Each named move below is a turn or a mirror, shown by a few rows before and after it. Which moves, in which order, take the first row of each later pair to the second? The first pair is answered.
zas (before => after):
[-1.029 -0.768 0.472 -0.633 0.765 1.004 2.624 -1.389 -0.383 1.962 -0.640 -1.368 1.849 0.262 0.913 0.771 0.282 -1.382 1.318 -2.428 2.212 0.608 -0.493 -0.465 0.353] => [-0.088 -0.070 0.573 -1.092 1.110 0.384 2.728 -1.403 -0.528 1.770 -0.519 -0.986 1.587 0.783 1.340 1.101 0.437 -0.908 1.733 -1.858 2.660 0.914 -0.409 0.028 0.950]
[-1.062 -0.294 0.588 -1.078 0.729 -0.250 2.759 0.736 0.613 2.471 -2.151 -2.634 2.401 -2.685 0.643 0.167 0.632 -0.066 -0.879 0.678 -2.750 -2.207 -1.309 2.202 -1.869] => [1.613 1.528 0.375 -1.996 1.481 -2.013 3.035 0.895 -0.015 1.775 -1.758 -1.460 1.546 -0.993 1.502 1.091 0.877 1.240 0.546 2.066 -1.186 -1.997 -1.572 3.429 -0.218]
[-0.775 -2.477 1.455 -1.835 -0.631 -0.597 -0.001 0.543 -3.597 -1.694 -1.249 -0.421 0.073 -2.302 -3.605 0.596 1.874 -0.518 -0.815 -1.791 -0.357 -0.545 1.217 -0.891 -4.079] => [2.400 -0.281 1.266 -3.194 0.343 -2.510 0.194 0.633 -4.282 -2.680 -0.748 0.825 -1.144 -0.006 -2.594 1.817 2.157 1.217 1.053 -0.251 1.521 -0.311 0.607 0.406 -1.978]
Pana (before => after):
[1.791 0.432 -0.173 -2.625 0.397 -0.302 -0.345 2.941 0.080 -3.163 0.932 -1.119 0.566 2.543 2.502 -0.143 -0.854 -0.256 -0.695 1.852 -2.014 -1.217 -1.630 1.605 0.045] => [1.045 -0.840 0.680 -1.416 0.439 -0.212 -1.776 2.507 -1.266 -4.440 1.183 -1.510 -0.022 1.660 1.518 -0.503 -0.115 -0.452 -1.270 1.494 -1.087 -1.834 -0.207 1.831 -1.708]
[1.755 1.612 -0.938 -0.897 1.008 -3.679 1.044 0.038 -0.855 1.165 -0.064 0.137 -0.757 1.380 1.127 1.051 2.210 1.879 3.567 0.207 1.445 -0.879 0.517 0.821 1.029] => [1.299 0.434 -0.185 0.222 1.265 -3.754 -0.248 -0.401 -1.977 0.061 0.121 -0.390 -1.351 0.596 0.047 0.654 3.004 1.574 3.055 -0.204 2.056 -1.409 1.990 1.063 -0.582]
[0.741 -0.237 -0.333 -2.837 -1.033 0.830 -1.715 2.517 1.821 -2.032 0.774 -0.263 0.609 2.641 3.265 -1.990 -1.601 -0.874 -2.383 2.768 -3.818 -1.698 -1.441 1.778 0.468] => [0.150 -1.790 0.861 -1.311 -0.795 0.702 -3.385 1.872 0.334 -3.752 1.289 -0.883 -0.152 1.685 1.937 -2.437 -0.495 -1.452 -3.126 2.414 -2.965 -2.353 0.494 1.858 -1.609]
[-0.625 -2.803 0.116 0.383 2.606 0.491 1.634 1.645 -0.859 2.081 -0.663 0.752 -1.406 0.730 1.809 0.947 1.086 -5.554 0.098 0.432 -0.930 -1.014 -0.203 1.075 -1.364] => [-0.439 -2.489 -0.171 0.004 2.567 0.476 1.999 1.787 -0.490 2.410 -0.851 0.795 -1.107 0.894 2.218 0.998 0.733 -5.462 0.188 0.360 -1.028 -0.803 -0.734 0.909 -0.734]
Tifeb (before => after):
[-1.848 -2.845 0.558 3.010 1.060 -1.051 -0.947 -3.345 -0.756 0.545 0.180 -0.845 -0.744 -2.386 -2.513 1.034 2.060 -0.983 0.995 -0.777 1.830 -1.257 1.771 0.723 -1.521] => [-2.140 -2.942 0.616 2.464 1.516 -1.408 -0.693 -2.752 -0.819 0.742 0.041 -1.580 -0.224 -2.254 -2.058 0.753 2.305 -1.390 1.129 -0.573 1.018 -2.005 1.521 1.143 -2.039]
[-1.319 -2.824 -0.161 0.720 0.703 3.806 -2.236 0.664 1.020 -2.452 0.891 -2.475 1.215 -2.522 -0.813 -1.243 -1.550 -1.820 -4.515 1.227 -1.626 0.609 0.358 -0.772 -0.054] => [0.950 -1.928 0.002 1.995 0.725 3.011 -3.005 -0.761 -0.599 -3.972 1.524 -0.336 -1.115 -1.994 -2.058 -0.127 -0.836 -0.230 -3.634 1.607 1.950 1.762 1.345 -0.552 1.390]
[1.506 -0.349 0.273 -1.630 0.915 -0.157 -3.538 1.296 -0.475 -2.784 -0.900 -1.649 -1.204 0.367 0.692 -0.210 0.453 -1.181 -0.280 1.181 0.897 -2.067 1.448 4.394 -0.769] => [-0.323 -1.238 -0.001 -2.011 -0.003 1.426 -3.326 1.889 0.795 -1.704 -1.225 -2.536 0.200 -0.249 1.004 -0.960 -0.529 -2.316 -1.608 0.456 -1.537 -2.102 0.651 3.513 -1.161]
Giz (before => after):
[-2.615 -1.592 2.173 2.210 1.929 -1.415 0.899 -1.854 -2.092 2.757 0.103 0.498 -0.534 -2.943 -1.209 1.202 3.295 0.571 1.763 -1.888 3.018 -0.988 2.833 -0.890 -3.102] => [0.008 0.576 1.131 2.009 1.063 -1.377 1.826 -2.424 -1.361 2.791 0.307 3.261 -1.621 -1.431 -1.337 2.475 2.091 2.267 2.552 -1.536 4.928 1.439 1.437 -1.421 0.688]
[3.637 1.768 -0.204 -2.545 -0.828 -0.216 -0.785 1.441 1.971 -1.436 0.344 0.978 -0.325 3.601 2.017 -0.365 -2.539 0.343 -2.123 1.389 -0.821 -0.020 -2.993 1.441 2.977] => [-0.340 -1.825 1.117 -1.408 -0.312 0.022 -2.048 1.873 1.089 -1.557 0.030 -2.533 0.918 0.996 1.321 -2.125 -1.021 -2.001 -3.678 0.329 -3.268 -3.023 -0.823 1.550 -2.289]
[-0.946 -0.231 0.015 0.283 -1.183 1.848 1.554 0.822 0.626 0.285 0.369 2.645 1.144 0.461 0.799 -2.441 -0.840 -1.014 -1.942 -0.043 -3.877 2.291 -1.200 0.113 -0.849] => [0.390 0.970 -0.251 -0.781 -0.460 0.754 2.128 1.404 0.807 0.331 0.236 2.684 1.197 1.504 1.738 -1.945 -0.600 -0.256 -0.966 0.947 -3.470 1.954 -2.064 1.005 0.217]
[1.935 0.474 0.342 0.066 -2.626 0.820 0.739 0.260 1.187 0.099 1.098 0.948 -2.225 2.380 -0.022 -0.363 -1.498 1.009 1.912 -1.270 2.467 2.027 -1.358 0.732 3.102] => [-0.338 -1.065 1.653 -1.351 -0.360 -1.355 0.345 1.840 0.346 -0.189 0.532 -2.906 -0.431 1.820 1.711 -1.699 0.907 -0.301 2.252 -0.418 -0.236 -2.490 -0.322 3.041 -1.889]
kem (before => after):
[1.364 -2.235 2.696 1.158 -0.998 -0.843 -2.309 0.198 -2.346 -3.006 0.420 0.210 -2.168 2.492 -1.307 1.289 -0.698 0.583 -1.618 1.215 -1.167 0.200 1.822 1.291 -1.302] => [0.746 -0.165 2.238 1.510 0.193 -2.679 1.752 -1.219 -2.327 2.434 -0.952 -0.069 -1.902 1.306 -2.228 2.844 0.944 1.995 2.542 0.285 0.804 0.197 1.966 0.702 -0.070]
[-2.487 -1.246 1.046 0.209 1.434 0.333 1.034 0.630 1.756 -0.337 0.537 -2.694 1.215 -1.488 0.991 0.375 0.904 -1.374 -0.222 -0.260 -0.081 -0.174 0.315 0.415 -1.447] => [-1.900 -0.325 0.748 -0.450 1.492 -0.042 1.594 1.105 2.181 0.370 0.274 -2.670 1.544 -0.854 1.712 0.729 0.627 -0.938 0.293 0.225 -0.328 -0.157 -0.534 0.848 -0.600]
[-0.009 -0.905 2.189 -1.575 -1.097 -0.038 0.876 -0.270 0.296 0.256 -0.587 0.340 0.503 -0.408 1.170 -0.654 -1.577 -1.359 -2.550 1.381 -3.872 -0.193 -1.696 -0.483 -1.476] => [-1.392 -1.345 2.590 0.337 -0.879 -0.413 1.591 -1.957 -0.678 1.986 -1.004 0.058 -0.096 -2.372 -0.839 -0.199 -0.209 -1.184 -1.370 0.181 -2.125 -0.359 -0.036 -1.376 -2.354]
[-0.390 0.850 -2.843 -1.737 -1.391 -1.664 -3.296 1.762 1.990 3.479 -0.453 -2.556 1.822 -1.427 -0.509 -1.670 0.676 0.841 -0.591 -2.427 -1.873 0.885 -0.039 -0.185 -1.186] => [-0.444 0.284 -2.836 -1.697 -1.484 -1.240 -3.907 1.928 1.845 2.775 -0.094 -2.494 1.828 -1.507 -0.673 -1.874 0.533 0.529 -1.233 -2.359 -2.082 0.999 0.214 -0.223 -1.586]
Pairs:
(2 to 3 moves a pair)
[1.726 -1.868 2.143 0.010 3.318 -2.822 -2.916 3.146 -2.978 -4.944 0.563 0.912 0.170 -0.636 0.258 -0.451 2.946 -1.640 -1.220 1.419 -0.431 -3.064 -0.848 0.888 -4.310] => [0.482 0.017 1.418 0.265 4.432 -4.638 1.843 1.313 -2.724 1.470 -1.343 0.316 0.944 -2.584 -0.795 1.500 4.612 -0.328 3.513 -0.012 1.390 -3.305 -0.941 -0.238 -3.116] => zas then kem
[0.089 0.646 -0.693 -3.595 3.198 -2.909 3.380 0.797 1.360 2.306 -2.375 -3.587 2.777 2.389 5.713 1.038 1.540 1.694 0.401 3.082 -2.927 -4.182 -1.130 4.648 1.463] => [4.367 -0.623 0.586 -0.368 1.403 -1.509 -3.001 -0.774 -1.867 -6.527 0.487 0.753 -2.035 4.226 3.046 0.942 0.603 2.412 -3.517 4.062 2.206 -1.138 1.405 4.774 2.912] => kem then Tifeb then zas
[-1.092 0.221 0.359 -2.097 -1.262 1.219 0.763 1.135 1.913 3.100 0.905 -1.437 3.385 0.613 0.995 0.130 1.110 -0.408 -1.218 0.134 -3.576 -0.248 -2.808 -0.173 -0.453] => [0.990 -0.513 2.162 -0.342 0.399 -1.427 -2.601 0.043 -2.260 -1.844 2.221 -1.044 0.225 0.991 -0.709 0.366 3.896 0.377 -0.714 1.368 0.749 -1.492 0.620 2.024 -2.451] => zas then Pana then zas
[-0.522 0.524 2.773 3.867 -0.160 -0.028 -5.052 -1.948 -1.729 -4.653 0.823 0.698 -0.149 -2.474 -0.989 -0.683 1.538 -0.416 -4.055 0.992 2.316 -0.739 1.970 2.213 -2.771] => [-2.293 4.515 0.301 1.025 1.118 -1.474 3.222 -1.921 1.978 6.089 -2.173 -0.464 3.188 -3.308 0.657 1.294 1.619 1.185 2.081 -0.096 0.656 -0.989 -1.585 0.866 0.591] => kem then Giz then Pana
[-1.873 1.354 -0.812 2.141 -0.553 2.371 3.150 -1.247 3.066 2.151 -1.982 0.633 3.760 1.062 -0.008 0.561 -3.694 -2.658 -2.417 -1.893 -0.489 4.283 -1.913 -0.613 3.390] => [2.298 4.017 0.370 0.806 3.379 -3.495 2.940 -1.744 -0.766 -0.272 -1.449 0.443 1.411 3.305 1.100 2.135 0.172 0.117 2.139 0.914 3.925 1.647 -0.043 3.347 3.051] => Tifeb then Tifeb
[-2.139 -0.887 0.859 1.301 2.506 -0.592 2.243 -2.622 -0.342 0.860 -2.623 -2.439 1.920 -2.139 0.155 -1.980 2.178 -1.984 -1.276 -1.172 -1.562 -0.606 2.058 -1.532 -2.467] => [0.406 0.732 1.213 0.062 4.133 -3.141 2.276 -2.281 -1.489 -0.369 -2.308 -2.194 0.929 -0.433 1.308 -1.442 3.204 -0.655 0.451 0.497 -0.050 -1.529 2.139 0.414 -1.954] => Giz then Giz then Pana
